In the rows, 128 means zero.
Where one turn sends some rows of the set: a few examples, then the rows asked:
q_38: [126 160 110 112 104 128 141 116 127 130 134 134  68 118 132  96 132]
q_285: [132 136 111 162  94  81  99 124 129 135 124 126 102 119 131 123 142]
q_114: [116 142 138 158 117 135 108 113 119 149 167 128  93 142 140 129 129]
q_426: [122 127 155 125 117 132 136 102 133 150 140 148 108 153 153 123 136]
q_666: [156 144 120 171  77 108 118 119 116 136 118 133 117 130 142 114 128]
q_259: [107 139 122 149 114 127  95 117 127 152 142 107  76 122 134 135 139]
q_999: [141 128 138 128  89 106 146 110 128 143 138 172  98 139 147 117 131]
q_690: [148 138 121 159  78  84 123 112 134 117 127 131 114 136 135 114 142]
q_820: [148 130 123 161 100 108 101 132 138 111 112 127 121 128 138 115 134]
q_74: [131 126 118 162  85  91 138 137 124 130 108 138 106 140 137 101 152]
q_141: [132 134 124 166  97 138  93 111 110 134 143 115  77 128 136 115 124]
q_79: [115 153 126 156 118 139 101 118 109 138 156 121 100 136 151 110 134]
q_105: [112 154 117 131 103 112 140 127 127 138 113 131  66  99 125 129 145]
q_847: [135 141 145 128 119 121 150 110 156 138 105 123 118 141 127 126 138]
q_537: [135 131 139 133  91 109 143 109 118 144 145 173  93 138 149 116 131]
q_280: [109 131 138 139 109 142 151 128 137 146  97 113  94 144 137 118 152]
q_541: [128 124 156 135 111 131 130 103 132 153 139 147 113 155 154 128 134]
q_254: [119 158 121 130  85 130 146 118 123 126 140 138  58 114 133 124 137]
q_234: [115 130 109 135  87 125 135 145 125 139 134 142  58 128 138 111 140]
q_488: [110 153 125 133 120 144 131 131 119 114 128 136  70 107 135 112 138]
q_304: [119 143 134 145 118 106 129 110 141 141  92 105 112 124 126 128 153]
q_401: [112 117 124 157 107 126 102 127 129 147 140 110  96 160 145 108 144]
q_409: [117 138 129 154 103 136  94 116 133 134 161 113  95 144 147 133 136]
q_874: [154 135 128 167  84  91 121 120 131 136 134 146 118 137 133 125 127]
q_733: [140 147 131 124 109 138 137 121 154 132  96 117 119 132 139 122 135]
q_980: [120 156 125 119 109 121 154 117 127 135 142 150  66 119 126 114 133]
q_952: [136 142 132 131 111 124 142 103 137 118  90 112  96 125 121 102 140]
q_805: [118 152 146 134 114 129 152 109 146 122 104 113 114 136 135 127 154]

q_733 -> q_666
q_537 -> q_426
q_280 -> q_74
Where do these go?
q_304 -> q_285
q_690 -> q_409
q_874 -> q_114
q_820 -> q_141

Where one turn sends some rows of the set: a few examples, then the rows asked:
q_235: [147 152 137 117 136 101 107 142 143 109 129 121]
q_543: [163 135 160 111 153 125 104 105 152  88  90  94]
q_231: [170 105 128 134 124 102 118 124 154 120 138 124]
q_267: [143 143 159 120 153 107 101 101 167 107 104 114]
q_457: [156 127 130 143 116 110 113 150 166 107  97 117]
q_356: [143 140 154 123 111 115 123 117 130  87 115  70]
q_710: [160 140 137 122 105 122 128 111 144  77  96 124]
q_300: [168 120 134 143 119 113 112 127 159 122 141 125]
q_668: [138 137 136 115 140  93 112 150 142 106 124 104]
q_997: [146 144 164 120 159 115  98 107 159 107 106 111]
q_534: [149 146 150 122 113 116 118 127 122  82 111  78]
q_545: [143 139 158 130 112 110 130 114 134  93 110  71]
q_183: [175 104 129 116 138  91 127 124 151 121 119 110]
q_16: [160 147 153 114 118 125 113 135 123  80 112  93]
q_947: [162 135 166 118 151 137 100 106 148  92  93  91]
q_501: [182 114 136 131 104 115 127  92 138 105 125  88]
q_369: [136 127 151 112 135  91 116 147 142 106 119  93]
q_619: [177 115 125 127 115 128 125 132 161  90  98 122]
q_316: [159 122 163 143 149 113  92 104 169 124 110 114]
q_266: [141 123 150 117 140  87 121 150 144 110 108  88]
q_600: [143 153 144 138 107 104 115 129 153  95  95 119]
q_651: [178 114 161 140 139 135  97 102 158 106 101  94]
q_233: [178 117 137 131 108 113 136  86 141 105 120  91]
q_340: [160 118 160 147 137 111  97 104 176 120 105 108]
q_37: [172 103 131 119 132  89 119 123 149 124 128 112]
q_788: [181 116 150 141 102 138 115 119 139  94 124 101]
q_938: [180 114 141 138  98 123 122 103 132  96 123  97]
q_714: [178 110 162 138 137 133  98 108 163 101  91  87]

q_267 -> q_543
q_668 -> q_534
Where do these go?
q_788 -> q_300
q_501 -> q_37
q_545 -> q_233
q_651 -> q_316
q_600 -> q_710

